Named turns come first, each shown by rows before and after it. Which turns, in which order, take the first row of each pair that follows to the second? Write the first one first, as in the answered first pair.
turn gime:
[  0   3 -13   3   0  19  13   3   0  22  11  -1 -11   5  -1] |-> [ -5   3 -15   9  -9   9   1  16  -6  16  14  -5 -12   6   2]
[ -6   4  15   6   0  -1  -1  -6  15  15  -6  10  12 -15   6] |-> [ -9   4  14  11 -10 -11 -11   4  13  11  -3   9   8 -13   7]
[  6   8 -12  20 -58   0  11  -2  19  -4 -15   3 -22  -9   2] |-> [  8  -7   8  22 -28 -14  15  32  -8 -35  -8   6 -16   7  24]
turn gizo:
[ -1  -2 -29  -9  12   3  -4 -19  -4   2   2  -9  -4  11  -7] |-> [ -2   0 -25 -10  17   8  -6 -20   1   8   0  -6  -4   4  -6]
[ 11   5  17   0  30  16  24  -6  14  29 -11  28  10 -15  10] |-> [  5  -7 -12  15  16  -4  26  29 -20 -24  -3   7  -9  22  23]
[  3   7  -1  -6  -1   2   6 -11  -6   4  -4   1 -11  -7 -13] |-> [  3   8  -4  -5   2   2   5   0 -12  -1  -5  -1 -16  -3 -10]
turn luv:
[-29  25 -25  31  -9   3   9  16 -13   5  14   7 -35  12  12] |-> [-28  19  -9  35   2  -3  16  20 -13   7  15  19 -26  10  23]
[ 12   6  -5 -15  15  23   6 -18  -8  -1  -4  -4   5   1  -5] |-> [ 13  10  -8 -12  13  25   0 -11  -6   5  -5  -9  -4  -2  -5]
[ -2   0  20   5   9 -18 -24  25  -4  -3   6  -2  -2  -2   1] |-> [ -1  -7  22   2  12 -22 -16  16  -6 -13  10   1   9   4   3]
[ -2   0  -9  -1 -19   6   9 -32  17  11  -1   7  12  -4  -5] |-> [  0   4 -13   0 -25   9   3 -25  19  16  -2   2   4  -7  -6]
Now pairs of rows:
(two turns a pair)
[ 13 -14 -23 -27  10  19   3 -50  -5 -20   5  -5   6  19 -43] |-> [ 12  10 -35 -18   3  39 -21 -12  -2   2  -2 -23 -31   1 -44] -> luv gizo
[  2   7 -15   6  -5   5  -9  23 -12 -14   1 -15 -20   8   4] |-> [10  2  1  1 30 20 12 13 -4  1 -3  2 -8  4 13] -> luv gime
[-25  -9  -8   8 -31 -26  40  14  20  13  -5  20   1 -12  12] |-> [-23  -9  11   4  -8 -22  41  17  19  18  -5  25   7 -19  18] -> gime gizo
[ -5 -13   8   7   3 -12  11 -30 -22 -23  21  15  10  12   3] |-> [  2  -4  11  -9  20  15   9 -40 -15  -4  18  11   9  -1  -9] -> gizo luv
[  5   5  20  20  21  -5 -22  23  13  21   9  17   0 -21  13] |-> [  7  -3  15  10  11   0   0 -23  24  25   6  25  20 -18  -2] -> luv gime
[ -1  22 -26  12   0  54  -6   7  15  44 -34 -11 -31 -25   3] |-> [-14  20  -3  35  -8  18 -17  36  21  48 -30   9 -22 -31  23] -> luv gime
[  1 -17  -1 -15  -1  -5  27 -40   5 -11   4   7  15  17   0] |-> [  4 -16  -9  -8  17   7  25  -1 -15 -25   2  -3  -4  29  13] -> gizo gizo
[  0 -11  -3   5  -3 -12  -4  20 -15 -38   3  -2   5  19  15] |-> [ -6  -7  15  -1 -21 -26 -16 -13  13 -10   4  10  28  -8  -1] -> gizo gime
[ -3  -1  -3   7 -22 -10 -14  -1  -4 -15   2  -7  -9   2 -10] |-> [  1   3  19   4  -3   2 -13  -8   9  13   0   7   1 -19  -8] -> gizo luv
[  4  21  10 -14  -1  10 -47  21 -12  10   1 -29 -16 -24 -22] |-> [ -8   1   8   9 -21 -34 -38  35 -23 -26   9 -18  -5   1  -1] -> luv gizo
[ 14 -27  26 -14  44   2   9  -6 -42 -41  20  -9  25  19  16] |-> [ -8  11 -19   2 -65  -9 -36 -30   2   7  16 -26  -5 -11 -30] -> gime gime
[  3  -7  13 -18  -9  -8 -10 -30   5  -5   3  -1  28  -9 -19] |-> [  3 -11  -3  -6  -3  -7  -9  10 -22 -37   6 -17   7  16  -3] -> gizo gizo
[  6  -2  11  -2  17 -22 -18  24 -13 -10   3 -13   2  -4  -4] |-> [ 12 -13  -3  -7  21  -9   5   5 -18 -24   0 -14   6  12  -4] -> gime gizo
[ -9   6  22  -9   7  -9 -11   2   3  13   3   4  16 -14  -4] |-> [ -6  -2  13 -18   3 -10  -4 -14  -1  -3   5  -3  21  -1 -11] -> luv luv
[  6   4 -10  -1   7  20  -2  13 -31  -9   0 -13 -17  -1   4] |-> [  5   9 -18  -3  -4  24  -3  -2 -20   4  -3 -14 -20  -7  -5] -> gime gime
[  6 -10   6  -5 -11  15  25 -10  15   8  -3  -6   3   2  23] |-> [  9  -7  -3 -10 -18  21  22 -11  13   7  -3 -13  -3   4  15] -> luv luv
[ -1  13 -21 -15 -11   2   8  -1  -4  13   9 -17   7  -4  -8] |-> [ -4  15  -3  -5  -2  -3   9  15   2  24   8  -3  10 -14   7] -> luv luv
[  4  -4  -9 -16   4   5 -15  14 -20 -26   1 -15  -9   6   5] |-> [ -1 -11   2 -19 -14 -18 -19 -15  -9 -21   5  -6  12   0  -5] -> gizo gime
[  1   0   5 -17   5  10   1 -20  -6  -5  -1   3   2  -9  -8] |-> [  1   5  -6 -11   4  15  -4  -1 -14 -10   0  -7 -12  -3  -5] -> luv gizo
[  2   2  11 -42   8   1 -26 -32  -4 -16  17 -30   9   4  -9] |-> [  1  11  12 -38   8  -1 -43  -3 -10 -15  18 -38  -5   0  -3] -> luv gime
[  7  -5   2 -16  14   7   5 -29   3  11  -4  -2  18  -3  -9] |-> [ 11   2 -12 -11  21  20  -2   5 -15   1  -8 -17  -6   7  -3] -> luv gizo
[ 29   7  18 -46 -14  20 -44 -10   1  17  15 -17  12 -27 -34] |-> [ 21  -6  -5 -36 -44  -7 -43  -8 -18 -22  22 -27   8   2 -33] -> gizo gizo
[  0  -1  -3  -3 -17 -10  -1 -22   4  -4   2  -3   4   5 -10] |-> [ -2  -2   3   1  -7 -16  -8   8 -10 -17   5  -8  -2   7   3] -> luv gime
[ 12   5  50 -27  40  -1   3   0  11  28   5   6  10 -26  -1] |-> [ 17  -7  24 -46  30   5  11 -38  -3  -3  11 -13  16  -2 -26] -> luv luv
[ 12   9  -7 -28  19  40 -10 -28  -1 -11 -16 -36   3   3 -42] |-> [  0  12 -28  -5  -9  20 -23  11 -14 -27 -14 -50 -19  18 -32] -> luv gizo
[  6  14  20  -8  14  14 -25  18   1   0  -6 -23  -7  -7  -4] |-> [  8  14  24 -10  20  21 -11   1  13  15  -9  -8   5 -15  -2] -> luv gime
[ 25  -6 -12 -22  10  21  -8   8 -36 -36   3 -21 -23   7  -5] |-> [ 14 -14  -7 -20 -34 -19 -21 -27 -21 -35  12 -14   0   0 -23] -> gizo gime
[  0  -2  24  19  -8 -23  -8  26  14 -14  14  19  23   0  10] |-> [  5  -9   2   1 -20 -15  -3 -10   3 -37  16   1  25  18  -9] -> luv luv
[-18 -30  35  20 -28 -36 -21  27  -5  11  10  20   2 -10  15] |-> [ -3 -28  28  -2  -4  10  14 -30  21  44  -1  33  14 -21   2] -> gime gime
[ 10   8   2  -6 -17   9 -12   1  10   0  -4   7  -9  -6  -4] |-> [ 10   9   8  -2  -8   7 -10  15   6  -1  -3  11 -11  -6   7] -> gizo luv
[  3 -14   8 -25  12   0   2 -27 -10 -17  12 -14  16   9 -17] |-> [ -4   8  -6 -15 -17   6 -22 -17   7  10   8 -24  -5 -10 -28] -> gime luv
[ -8  -7 -14  -9   0  -3  43 -36  -1 -16 -15  30  14   3  -5] |-> [ -9  19 -40  -8 -27  17  11 -18   4   2 -20   2 -22 -10 -24] -> luv luv
[ -7  -4  12  -6  -5 -22 -13  -5  -2 -10   8  -7   8  -9  -5] |-> [ -1   2  19 -11  14  -2 -11  -2   3   9   4  -3   5 -20  -3] -> gizo gime
[-12  -5  -8  -8  -7 -14 -13   8 -32 -41   6  -2   4  29  -4] |-> [ -1  13  17 -18  39  26 -15  23 -18   2  -5   7  -1  -2   3] -> gizo gizo
[  5   1 -19   5 -29  -2 -14  -2  -3   5  -5  -7 -21   2 -17] |-> [  5   8   7   7  -6   3 -10   6  11  31 -10  13 -12 -18  -6] -> gizo luv
[ -2  31  -4   1 -43   7 -35 -14   9  37   1 -30 -25 -27 -25] |-> [ 10  15  15   3  24  13 -24  52 -36  -7   4 -35 -34   2  18] -> gizo gime
[ -1 -16   4  18   1 -14  28   4  -7 -13   5  23  15  19  23] |-> [-11  -3 -13  22 -39 -15  15 -15  12  10   3  17   5   4   2] -> gime gime
[-14   9  17  -8   2  -9  -4 -30   8  -7   1 -13  -4  -9 -11] |-> [-16   8  19  -1   1 -19 -15 -11  -2 -17   4 -18 -10  -7  -7] -> luv gime
[  8  15   2  -5   8  15 -13  -7   6  18  -7  -8 -10 -16 -11] |-> [  1  14  10   7   1   0 -22  10   6  17  -2  -4 -10 -20  -3] -> luv gime
[-12  -6   1  16  11  -5  18  39 -12 -21  -8  13  -8   6  29] |-> [ -7 -13 -18   3   3  -2  24  12 -21 -43  -4  -1  -5  23  12] -> luv luv
[-13  14   8   3  -3  -5  -9  -2  15  45   3   5  -6 -27   1] |-> [ -1  -1   0   1  37  12  16  23 -16  11   1   0 -14   4  24] -> gizo gime
[  1 -15 -14  18  15   5  40   7   1  -7  -5  15   2  24  30] |-> [ -1 -13 -30   6 -14   2  35 -34  11  -7  -4   6   7  22   2] -> gizo luv
[-13 -25   9  -5 -22 -28   1 -16 -14 -37  13  -1  16  20  -6] |-> [-10 -17   0 -13 -28  -7  12 -47   5 -13   6   3  18  11 -20] -> gime gime
[  2  -3   4  -5   9  -5  16 -19 -14 -19  17   0  15  21  -5] |-> [ -2  17   0  -3 -14   1  -3 -27   9  18  12  -1   4  -5 -22] -> gizo gime
[ 12   2   0  13 -23  -7  14   5   4  27   6  15 -15 -12   4] |-> [ 14 -11   4   6 -14 -14  28 -10  -2  11   8  23   0  -1   6] -> luv luv
[  6  -4  13  -9  -2 -10 -19 -23   4  -8   4 -14  32   3 -30] |-> [  8  -5  -1  -1   9  -7 -17  10 -19 -31   6 -25  14  23 -16] -> gizo gizo
[  8  11  13 -18  20  21 -20   3   8  20  -3  -6  -7 -24 -12] |-> [ -2  -1  -2 -13 -25 -15 -18 -29   7  -4   4  -7   7  -6 -25] -> gizo gizo
[-22 -18 -10  20 -14 -20  26   2   7  -2  21  18  -1  14  17] |-> [-20 -13 -31  13 -27 -12  20  -7   3  -8  21   2 -12  18   0] -> luv luv
[ -1   6 -17  10 -17  -4   3   1   3  -7  -2 -13  -7   0  -3] |-> [  8  -1 -10   1  11   9  22  -5  -4 -10  -4  -5   4   5   4] -> gime gime
[ 12  -5 -12 -14 -21  -9 -11 -34 -12 -24  -6 -21   8  23 -17] |-> [ 12  -1  -1  -6  -1 -10 -26  17 -30 -33  -5 -26  -6  24   3] -> luv gime
[ -2   4   5  -6  13  -4 -10   4  -9 -20  13  -4   9   6   9] |-> [  2   7  -4 -15  15  12  -4 -15  -3 -10  10  -5  10   2   1] -> luv gime
[  3 -22 -18  -3 -14 -10   1  13 -12 -27   9 -30  -1  27  -7] |-> [ 13 -26  -1 -23   9  10  23 -32   8   1   3 -12  24  10 -14] -> gime gizo
[ -2   5   3   8 -10  -1   6   1  15  26   2  12  -1 -12   0] |-> [  3   2  -2   8  10   8  16  22  -1   9   0   8 -11   0  14] -> gizo gime
[-13  -9  -8  30   2 -20  34   1 -15 -11   6  20  20  14  28] |-> [ -9  -9 -30  16 -10  -4  38 -29 -13 -12   4   7  17  19   8] -> luv gime
[ 25  30  -5  12   5 -17  -2  14   8  -6   7 -12  -9   2 -12] |-> [ 32  27  -3   3  19  -3  13  -1  11   0   5  -6  -4  -1 -14] -> gime gime
[  5 -11   4   2   1 -26  24   0  -3  -6  -3  14  18  15  17] |-> [ 12  -9  -1 -14   6 -13  26 -21  -1  -3  -4   9  21  13   2] -> gizo luv
[  0 -19  17   3   4 -22 -12  14 -17 -25  14   0   7  12   4] |-> [ 12 -21  11  -7  31  13  12  -4 -14 -15   6   3   7  15   4] -> gime gizo
[  1  -4   1  12  -1 -22  -6   9 -18 -10   3  13   1   8   3] |-> [  5   2  -7   4  -7  -1   6 -24   1  14  -2  17   3  -4 -12] -> gime gime
[  8  -4  -4 -31  10   5 -16  16 -30 -28   8 -21  -1   2 -14] |-> [  8   5 -19 -32 -12  17 -13 -12  -7  -3   2 -22  -5 -12 -33] -> gime gime
[ -6 -12 -13  26 -22 -22  15  19 -13 -19 -11   0  -6  23  22] |-> [  4   5  13  15  22  13  12  31   1  23 -19   8 -12  -4  27] -> gizo gizo
[ 21  29   4  10   1   6 -16  16 -13  -3  12 -12 -23  -6 -25] |-> [ 22  11  13   8  12 -14  -2  10 -24 -33  17  -6  -5  10 -13] -> gizo gime
[ 12 -13  21  -6   6 -34 -20   6   2 -16   1  27  20  -3   3] |-> [ 12  -2   7  -9 -13 -19 -20 -24  21  10  -5  27  19 -15 -15] -> gime gime
[  4 -21   4   8   0 -15   1   3  -9 -25   2  -1  10  16   8] |-> [ 10 -20  -5  -2   7   5  13 -14  -7 -22  -2  -5   8  18  -2] -> luv gime
[  5  -9 -12  -3  -8  16  32 -29   2   9 -10   4  -5   4   0] |-> [  8   1 -19   1  -3  29  23  -7  -2  11 -12  -6 -23   4   1] -> luv gizo
[  1   6   9 -10   0   9  -9  -2   3  13   0  -9  -8  -8  -7] |-> [ -3   5  16  -3   1   1 -12   8   2  12   2  -5  -6 -10  -1] -> luv gime
[ -5  -4 -12  14   9   0  34  22  12  -6   4   2 -11  21  21] |-> [-1  1  5  7 18  9 32  4 31 24  0 10 -1 -1 15] -> gizo gizo
[16  1 16 -8 25 11  5 11 -3 -3 -3 11 12  2 11] |-> [ 16   0  -3 -18  14  19   2  -8  -9 -14  -2  -5   7  12  -8] -> luv luv
[  1   5  15 -17  14   4  20  -5  -9  -7   3  -4  17   6  15] |-> [ -1  13  -7 -18 -17   9   9 -21  -2   1   1 -16   3   3  -7] -> luv gime
[  7  -7  19 -10  37  18  13  -8   6   8   5  11  12  -3   5] |-> [  3 -11 -13  -4  11  11   7   8 -17 -30   9 -15  -9  26   0] -> gizo luv
[  9  10 -17  -8 -12  17  -2   2  -2   1  -1 -13 -31   5 -22] |-> [  5   2  -6  -3 -13  -7 -11  18 -16 -20   5 -13 -25  13 -13] -> gizo gime
[-12  -6 -23  24 -14 -20 -12  14  -4   3  -8 -17  -6   2  -1] |-> [ -5   2 -11  18  11   2 -13  24   2  24 -15 -14 -10 -14   5] -> gizo gizo
[-27  29  -5  21  -4   2  -3  22   7  31  13  22 -12  -6  11] |-> [-21  19   6  12  27  16  16  15   2  27  12  31  -1   0  18] -> gime gime
[-17 -40   4  -6 -30 -62 -28 -25 -14 -47  20   2  25  18 -11] |-> [  6 -23  47 -39  41  -4 -20 -49  12  17   6  19  40 -27 -17] -> gizo luv
[ 10   9   8 -10  16   7 -23  17 -11  -3   3 -15 -10  -6  -9] |-> [  1   6   0  -2 -13 -11 -29  13  -8  -9   6 -13 -10  -2 -13] -> gizo luv
[ -9  -1   9  -9 -22 -12 -36  -3   3  -5  12 -13   4  -9 -19] |-> [ -2   3  31  -9  11  -3 -31  14   5  12   9  -2   7 -22  -2] -> gizo luv
[ -6  13   1  -6 -19   4 -20   7  -4  21   4  -8   3  -9 -20] |-> [ -5   1  17  -4   7  -7 -15  25 -22  -1   9  -1  11   4   0] -> gime luv
[ -3   1  26   7  11  -1   8   7   8  12   1  20  18 -16  23] |-> [ -7  -6  14  10 -14 -23   8  -7   5  -7   7  17  24  -3  18] -> gizo gizo
[  5   6  -6  13  11   1   6   4   4  14 -12  -2  -4  -9   5] |-> [  4   1   0  16  12  -8   8   7   3  10 -10   4   0  -7  10] -> gime luv
[  0 -11  -9 -15 -11  -3 -23 -14   5  -2  18 -10   5 -10 -22] |-> [ -2 -13  -3  -9  -4  -9 -31  10  -6 -12  22 -12  -1  -6 -13] -> gime luv
[ 11  -8 -23   4  15  16  33  11 -23 -19  -1  -9  -6  32  11] |-> [  8   8 -29  10   4  25  15  32 -18  -1  -5 -17 -26  18   7] -> luv luv
[-18   4 -27  14 -43 -20  -9   0  -3 -22   0 -18 -10  15  -5] |-> [-10  15  18   1  -6   1  -6 -23  32  38  -8  12  13 -27  -3] -> gizo luv
[-12  -2   9  32 -11 -22  -4  38  -6  -4   1  11 -12  -1  25] |-> [  1   4  -3  13  -2  18  26 -20  24  36 -13  23  -3 -14   7] -> gime gime
[  3  -8  -7  -1   1  -8  11  -4  -8 -21   8   1  11  14  -2] |-> [  5  -4 -14  -4   1   2   9  -3  -8 -19   6  -7   3  13  -9] -> luv gime
[  0  14   8  21  -2  14  -6  38   5  31 -19  10 -13 -16  16] |-> [ -8   4   5  16 -37 -11  -6  -8  22  31 -15  19  10 -18  -2] -> gizo gizo
[  5  -3 -11 -19  25  31   2   3 -11 -11  -4 -16 -14   6  -7] |-> [ -1   1 -29 -13  -9  23  -7  -9  -3  -8  -3 -23 -17   5 -18] -> gime gizo
[  3   9 -12 -11   4   4   4   2  10  17   4  -8  -6  -9 -14] |-> [ -2  10  -4   0   2  -9  -4  20  11  15   8  -5  -8 -13  -4] -> luv gime
[ -4   4   6  -1  -2  -8  -2   1   6   5  -6   3   0 -10  -1] |-> [-3 -1  8 -1  7 -5  2  4  2  2 -5  5  2 -7  2] -> gime gime
[ 22 -20   7  -8   4  27  22  -5 -13  -2 -11   7  -5  -8   5] |-> [ 11  -6   1   5 -26  18   5   1   3  22 -12   7 -14 -25   0] -> gime luv
[ 7 -6 15 -8 24  9 15 -8 -7 -6  3 -2 12  1 -1] |-> [  6  12  -4   0  14  22   4  13  -5   6  -3 -15 -14  -3  -3] -> gime gizo
[ -3   7 -17  10 -25  -2 -10 -16   9  10  -8 -11  -2   1 -16] |-> [ -6   0   7  21   1 -17 -14  28  -7  -3  -4  -3   2   3  14] -> luv gime
[-12  -5 -14  11  -6  -3   6  12  -7 -16   1  -8 -12  14  11] |-> [ -5   0 -20   4  -4  16  18 -17   7   4  -4  -2 -10   6  -1] -> gime gime
[ 14  -6  -7 -11  12   6  19   6 -27 -27  -3  -9 -10  16   8] |-> [ 10   8 -13  -5   2  13   1  24 -22 -10  -6 -16 -28   4   4] -> luv luv
[ -6   4   9 -14   8  17  -3 -29   3   3   3  -1   6  -2  -7] |-> [ -8  -3  -6  -7  -6   5  -1 -21  -9 -20   5  -9   2  18  -4] -> gizo gizo
[ -2   4 -41  18 -10  19   4   8   7 -18   3  -2 -23  17  -2] |-> [  4  15 -22   9  13  38   3   6  21  15  -1   6 -21  -5  -1] -> gizo gizo
[  5 -11   4 -11   2  -1  -1  -8   1 -22   2  -1  -5   8  -6] |-> [  2   2  -4  -6  -4   6 -14   5   5  -8   1  -8 -19  -2 -10] -> luv luv
[ 19 -12 -24  11  17  -1  -7 -15 -12   7  10  -1   7  14 -17] |-> [ 16 -12 -23  17   9 -14 -15  -4 -15   3  14  -3   2  16 -15] -> gime gime
[ -6  19  -4  20  -3   3 -11  45 -11 -10  -2   3 -17  -1   8] |-> [  4  24 -10   3   9  40  15  -2  11  21 -12  11 -10 -12  -7] -> gime gime
[  0  -1  -1   4 -23 -11 -27   4 -14   3  -1  -2  -9  13   8] |-> [ 11 -10   2  -9   4   3 -10  -4 -24 -13   0  -2  -1  23  13] -> gime luv
[  9 -22   2  19  16  -2  12   4   7  -1 -15  14  16   9  22] |-> [ 11 -19 -29   5  -2   9   6 -16  -2 -15 -15 -12   5  22  -1] -> luv luv
[  2  15 -14 -19  -7  12 -10  -2   7  10 -18 -27 -20 -17 -17] |-> [ -4  15  -4  -2  -3   1 -12  26   5  14 -19 -17 -26 -22   3] -> gizo luv
